In the data rows, the value 128 means zero.
Here are some rows, each followed by its group. Rows of different groups can look alike.
[172 156 116  80 104 191 108 142 139 111 142 167  67 135 135 105 184 196 133 167  98 118 168 102  66  98 143 148 102 119 166 110] wolf
[102  31  96 140 134  87 170 103  84 216  49 138 161 132 118 177 124  77 178 177 167 168  37 179 149 130 172 155  86 131 145  34] nest
[114 127 134 124 140  87 116 156 160 137 132 101 202 122 184 153 106 135  47 142 156 195 171 131  92 114 161 147 147  87 106 133] bean
[148 112 144 184 136 124 154  99 147  80 188 147 128 138 178  54 110 109 104 133  85 137 118 119 129 124  82 165 157 135 117 168] lamp
[163 138 129 126 117 172 121 125 132 123 147 152 101 144 131 123 159 161 124 134 116 132 151 100 101 107 140 127 125 137 142 112] wolf
[115 116 114  86 129 145 130 159 123 133 159  39 133 153  76 125 134 126 151 117 112 111 129 167 112 173 125  79  78 122 158 162] soap
[132 137 171 142 112 146  86 116 137 115 133 140 148 163 130 130 114 145 108  79 123 107  98  98 162  99 103  67 149 186 108 132] nest
[174 140 110 141 104 199 108 122 121 135 143 164  58 142 131 113 192 175 144 157 100 125 155 131  68 108 161 157 105 109 172  88] wolf
[138  92 177 210 112 130 162  76 141  64 149 152 122 137 170  53 101 101 106  79  88 137  88 113 111 108  76 142 177 158 105 150] lamp
[148 141 155 147 113 145 103 118 129 109 148 145 129 181 160 128 160 160 116 119 100  98 129 128 138 110 117 107 133 148 125 130] wolf
[152 119 148 175 117 127 168  99 147 100 166 128 122 148 169  64 130 102 109 102 108 124 117 101 102 130 103 169 158 120 115 170] lamp
[118 144 119 103 138 101  98 134 167 123 130 132 173 111 148 134  93 145  79 151 153 154 153 149 143 115 127 146 137  94 127 152] bean
[144 179  73 139 191  88 140 152 122 169  99 105 127  92 139 151 170 107 116 154 127 113 166 116 172 141  92 147 186 171  83 145] tent
[ 97 139 140  74 130 162 145 169 124 127 173  50 107 149  41  97 144 129 164 109 107 108 138 143 115 180 126  73  78 101 155 172] wolf
[154 136 147 141  81 180 107 121 140 115 132 164 102 173 123 119 145 165 120 107 101  99 141  99 104  89 129  91 134 159 132  88] wolf
[160 148 119 121 115 172  95 136 143 119 162 158  99 135 128 133 169 191 124 127 110 111 160 115 108 119 138 146 132 146 156 112] wolf
[103  62 104 152 163  97 141  95 106 175  74 129 132 125 109 183  95 113 166 160 151 112  65 176 129 145 136 154  83 137 145  90] plum
[106 200  57 104 191  72 130 150 102 150  87 168 122  64 125 171 130  96 136 157 158  85 152 130 200 147  89 146 184 121  82 167] tent
[124 149 122  87 115 170 139 180 121 130 187  20 135 200  63 100 155 145 153 105 101 124 146 143 101 175 143  73  73 113 146 160] soap
[168 133 118 107  95 186 122 141 123 113 134 169  52 118 136 108 157 166 135 129 103 131 154  96  64 103 168 138 115 102 166  76] wolf
[121 168  75 133 160 112 131 151 123 164 111 144 116 109 122 156 140 116 130 146 148  98 148 120 154 124 128 147 165 122 100 121] tent
[118  95 150 172 127 120 111 115 118 131 115 150 129 147 126 156  98 119 143 119 133 108  82 130 144 114 116 103 134 161 129 104] plum
[149 159 182 104 108 121  79 171 141 103 132 132 159 138 131 132 117 143 131 116 162 144 112  77 199 115 144  97 145 162 150 146] nest
[130 164  76 114 157 100 129 136 123 133  92 126 106  77 132 145 144  94 117 150 138 106 148 134 160 147 117 144 168 138  96 116] tent
[139 150  97 130 144 116 153 145 103 161 112 117 124  99 149 146 151  98 113 137 140 136 149 120 148 123 124 131 166 133  91 116] tent
[162 124 160 129 105 154  68 105 134  81 125 155 100 159 132 127 109 168 118 106 106  85 123 101 152 111 105  85 129 168 122 137] wolf
[114 128 139 127 124 133 142 103 137 104 153 108 117 121 116 101 120 142 141 119 114 106 135 138 143 162 104 134 128 114 149 172] lamp
[165 141 119  96 104 197 124 130 129 110 161 157  50 144 146 111 176 196 134 151 103 129 166 129  67 105 167 156 105 110 170  80] wolf
[137 195  66 140 189  96 134 166 118 155  97 121 124  94 155 161 151 113 116 164 146  98 172 124 170 143 103 153 185 142  78 152] tent
[122  79 111 131 158 101 137  97 113 169  84 137 119 138 119 179  97 111 155 172 134 117  88 165 168 142 129 158 110 126 131 128] plum
[121 122 199 159  87 141  56  93 136  86 113 164 136 191 127 131  87 161 115  67 105  76  97  87 168 104  88  43 155 201 117 138] seed
[127 116 177 142 105 152  79 117 131  98 133 145 114 169 112 131 124 152 117  98  93 101 119 101 131  92 118  95 138 152 124 121] wolf
[119 115 133 118 142  96 118 120 157 133  96 112 191 113 164 145 109 132  88 136 160 175 145 135 125 121 153 137 146 101 118 113] bean
[146  89 157 202 121 116 169  88 151  89 175 149 145 130 191  44  96  98 105  94  89 145 117 135  99 107  95 165 177 121 103 153] bean
[192 168 134  73 133 111 114 224 121 154 170  85 169 119 115 113 152 138 145 121 185 221 130 103 162 143 159 122 122 136 151 139] nest
[118 131 136 137 117 101 117 136 145 129 125 140 177 118 176 150 102 119  76 138 148 188 150 135 117 105 157 136 134 103 111 105] bean
[172 154 112  95 128 108 103 181 138 154 158  59 174 113 108 123 135 143 144 132 175 188 133 128 176 130 176 129 117 136 154 139] nest
[136 144 142 134 124 152  98 114 120 104 131 144 101 133 117 128 139 145 131 104 111 124 114 113 127 106 119  97 135 128 136 122] wolf
[139 127 127  91 131  95 119 148 134 169 136  92 172 118 107 140 116 133 164 159 174 164  99 122 189 120 165 133 103 134 172 145] nest
[168 145  96 120 129 154 104 126 125 128 131 153  90 122 136 125 165 148 133 155 110 113 156 130 100 119 130 143 114 126 147 122] tent
[100 136 135  54 128 161 141 177 111 125 173  38 114 147  42  98 142 146 169 114  97 119 144 135 122 183 134  80  63 100 158 187] soap
[ 94  48 107 131 147 103 159  86 112 166  88 147 135 133 117 179  98  96 172 160 151 120  59 175 125 148 145 172  84 126 151  83] plum
[149 103  99 115 136 108 132 138 123 176 119 120 147 126 125 152 132 106 165 148 156 181  85 142 136 136 156 143 111 150 133 106] nest
[115  70  89 168 145  94 140  73 101 176  86 140 144 144  97 179 110  95 176 160 139 140  70 173 133 158 144 169  77 143 127  88] plum
[172 126 123 119 114 176 119 140 125 133 156 147  92 123 129 107 177 151 138 153 104 128 148 109  76 105 146 124 116 119 143  97] wolf
[140  94 139 173 128 125 166 100 136 107 148 141 115 127 153  88 127  93 123  91  95 146 108 118 113 139  95 173 158 133 107 131] lamp
[130 185  54 127 154 100 142 156  97 159 101 130 122  90 119 157 171  80 130 142 159 120 156 117 157 141 125 126 177 129  78 125] tent
[ 84 161 134 111 133  95 108 132 164 126 103 115 165 102 165 153 100 135  79 139 165 159 152 138 131 114 150 156 127 102 124 133] tent
[154 145 140 102  98 187 115 132 128  95 117 173  76 148 109 117 163 179 140 141 101 109 149  97  90  96 127 119 108 113 156 110] wolf
[171 107 125 222 124 111 203  56 141  82 170 143 136 133 205  45 127  99 101  91  87 140 108 119 118 115  87 188 173 142  91 161] lamp
[159 124 146 177 136 107 137  98 155 120 154 121 137 124 161  84 116 112 119 113 104 148 111 140 151 125  83 155 154 145 101 158] lamp
[149  93 162 204 128 119 180  69 156  72 141 156 120 121 189  39 110 105 116  90  86 130 101 116 110 128  87 180 168 131 117 165] lamp
[122 121 153 110 120 142 132 123 123 117 161 110 127 140 114 121 118 132 119  91 118 110 109 106 129 130 131  88 132 144 132 138] soap
[162 154 144  93 143 112 108 196 145 144 154  92 151 128 118 132 124 145 146 150 169 175 130 111 176 129 143 144 116 145 155 169] nest
[128 120 191 146 105 145  69  83 134  78 144 147 138 167 105 138  91 152 114  83 112  53 100 107 183  91 102  53 151 184 104 110] seed
[111 152 160  75 136 155 108 123 128  87 181  74 126 149  76 112 122 158 141 101  98 104 132 142 147 160 109  78  89 127 143 176] soap
[114 157  82 119 161 103 125 144 128 155 123 135 113 113 124 144 156 107 125 145 128 116 159 136 160 141 122 146 152 145 108 133] tent
[119 114 122 114 128 133 152 152 101 150 163  69 140 139  95 133 147 116 143 115 129 154 126 122  98 153 149 104 110 133 135 124] soap
[117 135 130 130 129  94 101 149 172 139 102 109 181 129 187 137  89 132  68 142 161 181 164 145 111 101 158 151 136  88 122 132] bean
[165 148 111 123 114 158 114 125 144 131 153 148  95 141 151 121 175 179 132 148 124 106 166 124 115 105 124 137 123 139 149 138] wolf
[128 135 176 147 100 136  83 108 137 112 149 157 137 157 122 138 104 127 105  81 112  95 105 107 160 106 102  63 146 155 114 142] seed
[117 132 136  63 113 164 138 161 112 108 164  53 112 155  69  98 148 128 157  87 100 116 143 124 114 183 133  70  76 120 138 181] soap
[113 161  84 115 158  95 136 166 115 140 123 123 112 104 123 154 128 104 125 151 152  99 145 133 161 133 118 145 152 127  99 134] tent
[110 121 100 145 160  95 163 106 108 164  65 149 135 108 140 158 136  83 128 140 165 130 128 123 138 144 133 146 136 141 110 109] plum
[166 124 120 125  87 192 135 119 116 131 128 155  67 114 144 125 190 155 125 117 123 141 151  81  67 101 155 139 118 111 147  88] wolf
[125 174  71 123 168  92 161 146 112 171  96 138 124  72 133 159 162  89 133 163 149 119 146 116 151 145 122 151 180 137  84 141] tent
[107 143 110 107 135  81 134 146 139 163  86 120 179 101 166 154 127 107  75 151 152 155 166 134 126 115 141 143 165  88 103 109] tent
[134 127 202 152 113 140  74 105 125 101 149 157 134 158 107 136  67 148 125  68  93  74  99 100 167 110  84  63 154 177 115 126] seed
[129 145  79 145 157 112 137 176 111 151 113 111 128  98 150 154 152  97 123 136 146 136 157 124 142 127 142 123 166 135  94 126] tent
[120 141 131 110 128 134 133 155 150 114 173  71 143 144 118 111 129 131 128 131 125 141 142 127 106 144 118 112 111 107 147 134] bean
[104 135  95 144 147 102 171 119 102 169  87 152 137 101 125 156 129  86 137 152 149 125 115 149 139 142 146 142 135 124 110  97] tent
[113 134 167 105 106 170 107 137 133 128 150  89 121 162  40 115 134 142 148  80 116 111 120 115 135 148  99  52 109 146 136 173] soap
[144 145 155  96 130 113 106 166 148 116 156 103 168 112 127 132 111 149 143 135 149 164 134 124 155 138 146 127 126 122 155 174] nest
[ 86  51 116 159 118 103 191  94  75 186  65 140 117 119 119 170 134  67 168 148 164 140  57 155  85 137 170 157  82 122 126  52] wolf
[150 151 134 119 111 173  89 106 132 103 130 166  90 131 120 125 144 186 135 152  97 101 140 107 117 118 131 140 118 129 143 128] wolf
[129 146 153 147 114 129 118 130 116 113 112 153 122 122 128 131 105 130 130 107 126 105 123 113 155 110 106 103 147 159 115 131] seed
[181 160 111  98  91 215 110 122 133 124 171 172  50 125 135 106 174 207 144 162  99 110 165 106  59  95 155 141  84  94 192 107] wolf
[ 92  28 110 163 150  84 165  52  73 201  62 124 136 133  80 211 113  71 178 166 170 149  22 201 103 143 159 161  63 138 135  56] plum
[117 123 138 131 117 128 116 152 150 142 121 133 154 140 166 136 137 142  84 127 147 179 175 116 100 116 148 146 141  90 122 117] bean
[138 128 119 187 126 119 157 146 125 135 136 130 132 123 146  84 144  96 116 106 129 140 130 125 111 129 110 157 175 146  97 143] lamp
[105 194  91 106 190  91 128 147 147 139  95 130 136  84 136 174 124 112 110 172 154  95 159 119 195 138 106 150 183 116 106 143] tent
[105 125 136 122 140  97 127 143 143 134 123 111 196 109 165 146  97 129  79 127 142 186 152 128 108 128 142 133 139  99 114 141] bean
[115 138 125  78 119 169 116 186 113 129 151  64  93 156  68 110 150 152 168 109 101 114 150 136 102 169 135 100  62 101 158 172] soap
[119 143 176 163 125 143  74  98 128  91 147 126 131 162  96 140  92 161 102  90 104  75 115 116 178 103  83  86 149 166 130 162] seed
[146 146 138 105 132 113 136 184 111 178 157  74 149 123 112 123 147 132 152 141 180 189 122 119 160 133 160 131 115 150 154 145] nest
[113  44  95 166 156  77 147  64 109 208  58 133 133 118 122 196 107  86 183 177 151 131  49 173 119 152 143 185  82 148 126  73] plum
[123 104 134 159 118 130 165 106 135 100 151 120 124 129 139  89 122 127 120 100  96 132 134 120  99 137 104 144 136 130 129 153] soap
[121 132 206 129 104 152  78 109 125  78 140 130 129 141 103 128  95 137 128  93 111  79 105 105 168 112 100  61 131 148 124 150] soap
[103 150 125 106 139 131 111 136 137 115 135  91 158 140 133 127 120 135 106 136 129 140 155 156 117 148 133 128 125 109 141 133] bean
[132 158 158  74 126 113 101 185 142 145 151 101 173 104 124 117 114 148 147 141 162 169 127 109 196 147 140 132 115 124 157 185] nest
Which 5 groups are nearest to each row below, nearest first, going by the distance to the group's nearest row?
[ 85  78 111 118 132 108 158 125  99 165  95  86 129 143  91 151 123 104 175 139 137 140  82 171 105 168 145 130  77 128 143 125] ~ plum nest soap wolf tent
[124 141 196 148 115 139  58 101 151  86 102 176 142 147 104 130  47 147 119  87 106  58  97 110 206 104  73  74 152 173 128 149] ~ seed soap nest wolf plum
[159 145 168 117 108 140 107 201 131 133 175  94 143 123 135 113 149 137 131  98 182 209 117 109 158 104 151 100 135 157 155 121] ~ nest bean soap wolf seed
[164 148 134 104 131 126 113 191 127 133 189 117 173 141 122 117 137 148 131 137 168 178 130 125 163 123 151 132 132 137 146 155] ~ nest bean soap wolf tent
[110 128 166 113 109 138 111 101 108 112 101 138 131 136  87 121 113 146 133 101 110 113 106 114 141 125 110  92 107 142 131 130] ~ wolf soap seed plum nest
[111  89 105 106 142 122 156 116 106 172 106  81 123 136 109 134 132 111 170 136 135 138  91 183  97 156 137 125  71 143 137 107] ~ nest soap plum tent wolf
[ 91  57  90 162 144  78 189  93  84 191  59 123 119 100 103 183 132  46 181 154 168 157  48 172 110 151 155 157  79 125 124  41] ~ wolf plum nest tent soap
[142  70 168 206 116 118 185  81 148  78 183 156 124 116 192  34 116  83 116  86  95 146 107 125 100 122  79 153 174 123  98 138] ~ bean lamp soap seed wolf
[113 166  82 113 170  97 134 157 117 136 113 135 103  85 132 165 124  96 137 153 150  89 139 127 170 145 110 144 152 128 112 138] ~ tent plum seed bean lamp
[138  96 111 102  88 176 162 137 102 128 124 151  82 110 115 121 152 119 160 140 127 152 121 120  64 105 166 141 100 104 139  48] ~ wolf tent soap nest bean
[123 139 124  92 121 144 134 158 118 114 145  79 126 146  97 114 150 141 146 114 121 119 145 121 131 157 127 107  90 117 139 164] ~ bean soap wolf lamp nest
[100 111 168 120 117 114 114 131 140 112 103 151 172 104 158 130  96 115  87 108 157 172 139 132 108 100 158 112 139 107 107 129] ~ bean tent seed nest soap
Which 3 other groups have their centres nearest to the centre of group soap, nearest first?
wolf nest bean
Which 4 groups are nearest to each row below, nearest first, going by the distance to the group's nearest row?
[159 163 142 122 137 119 103 182 134 151 121 114 145 139 126 129 134 142 135 137 169 174 134 126 180 126 152 133 125 149 150 153] ~ nest bean tent seed
Which 5 groups are nearest to each row below, nearest first, going by the average distance to the group's rows?
[104 156  70 125 172  93 164 146  91 162  81 142 111  73 134 164 169  83 133 160 147 107 153 106 153 150 119 142 182 155  75  98] ~ tent plum bean nest lamp
[124  98 113 126 133 111 150 111 132 145  85 112 139 130 107 168 108 120 164 144 148 105  88 156 151 157 147 151 100 131 142 111] ~ plum tent nest bean soap
Which 4 groups are nearest to each row below, nearest first, going by the average distance to the group's rows?
[112 145 119 158 146  99 152  98 130 125 120 156 117 108 164 123 116  96 139 124 114 121 123 116 145 131  92 156 157 127 111 161] ~ lamp tent bean seed
[122 142 131 111 131 116 119 153 152 119 110 129 163 147 146 133 107 119  83 133 149 181 151 129 109 122 159 135 120  73 118 124] ~ bean tent nest wolf
[ 94 122 129 124 123  95 115 142 165 147  89 123 213 114 197 141  84 109  43 130 166 215 170 140  94 110 172 139 139  58 101 103] ~ bean tent nest lamp
[ 88  70 114 129 141 102 187  90  77 183  70 128 123  99 111 167 109  84 168 141 167 146  56 155 111 133 162 153  86 123 122  56] ~ plum tent nest bean
[135 157 140 108 122 124 113 182 127 150 143  95 171 128 126 115 140 131 139 137 173 187 136 112 184 128 162 112 113 132 151 143] ~ nest bean tent soap
[166 150 117 116  82 191 122 146 130 134 155 155  60 135 125 110 187 169 148 148  99 124 153 113  60 115 163 140 101 126 168  87] ~ wolf soap bean tent
[118 148 119 143 162  91 133 116 152 109 122 132 128 103 147 107 106 112 125 134 116  80 139 122 173 137  98 147 165 138 118 176] ~ tent lamp bean seed
[163 117 141 162 132 132 146  97 134  78 138 153 116 141 159  85 109 132 122 118  99 120 125 143 113 101 102 163 138 134 122 164] ~ lamp bean wolf seed
[143 131 115  80  98 204 121 111 124 118 177 128  56 141  99 106 186 178 140 148  93 118 166 123  76 133 161 115  66 106 168 136] ~ wolf soap bean nest
[134 139 176 159 112 142  88 110 122 113 128 155 139 151 119 137  87 131 127 106 130  84 117 115 178 104  96  91 163 174 111 138] ~ seed lamp wolf soap
[121  56 100 143 146  61 159 119 110 185  70 142 147 135 101 181  89  99 179 189 169 127  50 195 139 144 152 170  78 147 142  73] ~ plum nest tent bean
Group soap spreads out most along one direction. Which 3 other groups' directions of most spread are closest to that one, closest first?
lamp seed bean
Which 5 groups are nearest to each row below, nearest first, going by the distance to the centre of the group?
[125 141 146  57 126 143 117 149 135 104 158  83 130 154  79 118 134 144 152 119 110 103 147 147 147 168 121  89  77 126 157 178] ~ soap nest wolf bean seed
[137 104 135 180 129 114 177 113 132  89 144 167 112 123 170  70 128 104 112 102 104 128 116 118 138 132  95 159 144 140 102 145] ~ lamp bean wolf tent seed
Group tent spreads out most along one direction. Which 3 other groups' directions of most spread are closest to that one, closest first?
seed wolf plum
Group bean spreads out most along one direction. Which 3 other groups' directions of most spread are closest to that one, closest first?
lamp soap seed
Which 3 other groups have their centres nearest to the centre of group tent, nearest first?
bean nest wolf
Which 3 other groups have their centres nearest to the centre of group bean, nearest first?
nest tent lamp
